(0.140, 0.012, -0.159, -0.055) result: 0.140, -0.055
((1.156, -1.102, -1.744, 1.551), (0.539, -0.750, -2.068, 0.931)) result: 1.156, 0.931
(-17.616, 12.228, -6.694, 3.636) result: -17.616, 3.636
(111.26, 164.14, -140.41, -15.79, -122.88) result: 111.26, -122.88
(0.113, -0.167, -0.093, -0.157, -0.183, -0.038) result: 0.113, -0.038
(0.124, -0.180, 0.128, 0.159, 0.130) result: 0.124, 0.130
((68.362, 134.098, 65.158, -26.003, 72.819, 226.828, -68.219), (77.883, 11.538, -204.124, -13.275, 160.492, 139.555, 74.180)) result: 68.362, 74.180
(13.9, -15.8, -12.1, -13.8) result: 13.9, -13.8
(1.32, -7.89, -12.09, 18.39, 4.07, 8.50, -4.32) result: 1.32, -4.32
---
[[-0.09 -0.01  0.12 -0.12  0.05  0.11  0.15]
 [ 0.11 -0.01 -0.09  0.10 -0.03  0.04 -0.10]] -> 0.05

[[-0.6 -0.7 -0.1 -0.5 -0.3]
 [-1.3 -1.3  0.2 -0.2 -0.4]
 [-1.3  1.1 -0.5  1.2  0.4]] -> -0.1

[ -15.95 -156.02 -103.20  146.77 -140.05] -> -103.20

[[  7.11  18.16  -3.64   1.93 -13.07   1.50]
 [ 13.25   9.04 -10.91  -8.72  -4.34  10.75]] -> 1.93

[[-0.13 -0.22  0.08  0.00]
 [-0.16  0.15 -0.16 -0.09]
 [-0.16 -0.02 -0.08  0.07]] -> -0.22

[-0.080  0.008  0.030  0.045 -0.145  0.108] -> 0.045

[[-1.5  0.4 -0.4  0.3]
 [-0.7  0.0  1.8  0.0]] -> 0.4

[[-161.736 -204.995  144.189  -64.870  -82.179  220.567  -15.800]
 [-141.663 -129.028   17.218  -29.527 -111.510  -68.714  -93.154]] -> -82.179

[ 18.2  11.2 -11.1   7.6  11.8] -> -11.1

[[ 121.71 -142.93 -118.88  -60.71  115.39   60.97  186.17]
 [ 111.04  -71.26   -5.51 -181.84   10.26  -15.26  -95.74]
 [  10.08 -216.88 -175.62 -139.75  -92.61  -43.64   15.18]] -> 115.39
---
[[-13 -45  -9  -1  -3   6   6]
 [ 11 -26   3  -5   7  -4   5]
 [ 10 -27   1  -1   9  -8   8]] Out: 10

[ 20  18 -11  52  22] Out: 22

[[-11 -23  11  21  48   0   1]
 [ 36   1  32 -14  44  -6 -11]
 [-13  20 -13  -4  40 -20 -38]] Out: 44

[[-12   9 -29  -8]
 [ 28 -31 -28   6]
 [ -5  40 -22   2]] Out: 28

[[ -9 -17  -9  17]
 [ 12 -19  -4  -1]
 [ -9 -35 -40  10]] Out: 12

[ -5 -18  -4  -7   9  10  39] Out: 10

[-28 -30 -19  -1 -32  39] Out: -1

[35 49 22  1] Out: 35

[ 15 -49  25  40  47] Out: 40

[ 34 -52   6 -39 -26] Out: 6
---
array([ 33,  -1,  40, -47, -17]) Answer: 40, 40

array([-555,  -75,  923,  -57,  956,  -10, -208]) Answer: -57, 956

array([5565, 6418, 9340, 5314, 3172]) Answer: 9340, 9340

array([8, 4, 6, 0, 3, 7, 6]) Answer: 0, 8

array([6828, 7435, 5778, 9088, 2288, 6569, 7232]) Answer: 9088, 9088

array([76, 19,  6, 86, 21]) Answer: 6, 86

array([ -3, -11,  28, -41,  12]) Answer: 28, 28

array([[9469, 3457, 8440, 6771, 6118, 2072, 1185],
       [5842, 4517, 5722, 5564, 5797, 4829, 4634],
       [2347, 1275, 2753, 3324, 6113, 6083, 3904]]) Answer: 5564, 9469

array([20, 65, 30, 21, 97, 73, 64]) Answer: 21, 97

array([ 32, -34,  24, -12,  12]) Answer: 24, 32
---
[ 20   2  26  -2  -7  39 -35] Out: 20, -35

[[ 45 -35 -28 -37  -7]
 [ 38 -38  16  11 -41]
 [ 10  20  21  24 -38]] Out: 45, -38

[[6 4 2 6 7]
 [6 8 6 5 4]] Out: 6, 4

[-31  33   3  36] Out: -31, 36

[8578 4882 6877 8677 1330] Out: 8578, 1330

[1 5 7 8] Out: 1, 8

[26 67 65 17 31 14 95] Out: 26, 95
---
[[ -8 -50  -7   0  -8  35]
 [ 37 -37   4  26  22   8]] => -8, 8

[[  0  -1  13 -49   2 -10   2]
 [ -1  -1  -7  -4  -3 -15   1]
 [  0  -2  26 -53   3  22   1]] => 0, 1

[[ 19   5  21  11  43]
 [-19 -16 -30 -39  31]
 [ 10   5  21  15  46]] => 19, 46

[[ -3  22  -4  11  -5  49  11]
 [  0  17   0  12  -1  44  17]
 [-21  -8   2   4  -7 -12  -1]] => -3, -1

[  6 -38  26  50 -13 -54  22] => 6, 22

[[ 14 -21  -2  23 -16]
 [ 28 -13 -32 -47 -21]] => 14, -21

[ 0 -2  1 28 49 10] => 0, 10

[ 33  -6  28   7 -11 -44] => 33, -44
---
46	47	55	44	233	33
223	34	55	37	66	40
44	39	42	45	34	41
Out: 42

97	53	13	49	2	67 Out: 13

-29	9	-34	-31	-17	47 Out: -34

582	339	-463	-212	-189	-138
821	229	-538	-51	-461	-448
Out: -538

602	520	378	208	32	807 Out: 378

7544	6235	7894	7937	7158	7238
6675	8194	9177	7271	8850	6560
4830	5616	4463	4257	2643	5474
Out: 4463

6042	5550	1143	2639	9425	1119
8077	5033	3226	3857	1069	2174
Out: 3226

88	32	19	74	50	56
44	38	36	65	43	50
Out: 36

7870	6505	8107	5950	9128	2104 Out: 8107
---
[[ 25 -12 -38  -8 -45]
 [-16 -19 -18 -13 -18]
 [ 35   4 -21 -55 -10]] → -21

[[ -1   4 -12  -5]
 [ 30 -36  48  -6]
 [ 25  16 -28  13]] → 16

[[ 39 -41   0 -40]
 [-12 -14 -50   3]
 [ 36  14  -8  46]] → 14

[[ 11  41  29  -1 -27  -4]
 [ 11  29  21  -5 -19  -1]
 [ 11  28  20  -5 -19  -1]] → -5

[[-36  23   0  16   1]
 [ 14 -10  -8  20  30]
 [ 50   3 -17   4 -48]] → -17

[[ 24  -6  36 -51 -20  11]
 [-18  -8 -13  29  26   4]
 [ 14  -3  -1   3 -10  20]] → 3
---
[[ 17  11  29  13  -6]
 [ 19 -42  48 -12  -6]
 [ 22 -17  15  24 -21]] --> 48, 29

[ 17  10 -31   4  37 -34 -49] --> 37, 17

[[ 27 -19 -16   6  -8 -40  19]
 [-15 -14   1  26 -42 -44  24]
 [  9  30  42  -3   2   6  -2]] --> 42, 30

[ -1  13 -14  52   7] --> 52, 13

[[ 16 -12  15  12  30  31  36]
 [ -2  -3 -50 -29 -44 -10 -22]
 [-28  29  15   0  -7 -20 -25]] --> 36, 31

[ 11   7  22  48  54 -31] --> 54, 48
---
[252  98  73  90  80 216  47] ans = 252, 47

[90 91 16 61 77] ans = 90, 77

[[56 51 50 61 51]
 [58  9 74 37 32]
 [47 79 69 32 43]] ans = 56, 43

[244  11 253 163] ans = 244, 163

[[654 293 274   7 443 550]
 [621 545 376 274 427 965]] ans = 654, 965

[8181 4146 1251 1865] ans = 8181, 1865

[[7 2 8 6 7 7 7]
 [7 7 4 4 8 2 8]
 [3 3 7 5 4 8 5]] ans = 7, 5

[3 2 1 8 6] ans = 3, 6

[[35 81 64 72 39]
 [71 18 95 63 55]] ans = 35, 55
---
array([-49, -37, -17, -47, -31, -50]) value -49
array([ 23, -39,   2, -30,  -3]) value 23
array([ 45, -50,  52, -41,  27,  26]) value 45
array([ 28,  34,  43, -19]) value 28
array([-49, -30,  15, -27]) value -49
array([-52,   1, -47, -10,  44,  39]) value -52
array([ 1, 35, 41, 37,  0]) value 1
---
((3, 3, 2, 2), (1, 3, 2, 6), (6, 4, 1, 7)) --> 3
(5727, 1272, 8156, 5861, 5590, 7761) --> 5727
(9244, 5461, 4491, 1311) --> 9244
((7, 6, 6, 0), (2, 2, 3, 7)) --> 7
(-33, -16, -1, -46, 34) --> -33
(56, 3, 77, 92, 66) --> 56
((37, 30, 19, -41, 46, 2, 45), (1, -18, 13, 35, -33, -7, -25), (9, 35, 40, -10, 3, 20, -3)) --> 37
((43, 77, 55, 70, 40), (86, 10, 43, 46, 73)) --> 43
((570, -549, 544, -182, 210, -268, -45), (448, -199, 33, 453, 131, -524, 209), (-523, 506, -384, -138, -419, 303, -427)) --> 570
((5, 4, 8, 5, 1, 5), (6, 5, 7, 5, 6, 5)) --> 5
---
[[ 31   7 -47   8  54   9]
 [ 14   0  30 -37 -54   0]
 [ 41  15 -24 -14 -21 -46]] → 30

[[  4 -25  21  44 -29   4]
 [ 14   5  -6 -23 -12  10]
 [ 31  26  -1 -49  16  12]] → -6

[[-22   0 -48  -5  47   3]
 [ -3  -8  -2  -2  10  -5]
 [ -3  -2  -5   0  -4   8]] → -2

[[  5  51  25 -43 -20  18]
 [  3  15  13  25   7  13]
 [  1   4   7  -8  16  20]] → 13

[[  0 -13  22 -28 -37  -4  -5]
 [ 11  11 -18  17  -9  12 -13]
 [-10  39  -2  25  12   8 -20]] → -18

[[ 15   6  22 -16  18   8  15]
 [ -6   4   1 -16 -10  -2 -11]
 [-19  16 -32  49 -28 -12  25]] → 1

[[-22  50  46 -35  21 -19]
 [ 35 -32  15 -13 -35  -1]
 [ 18 -23 -34   7  -4  17]] → 15
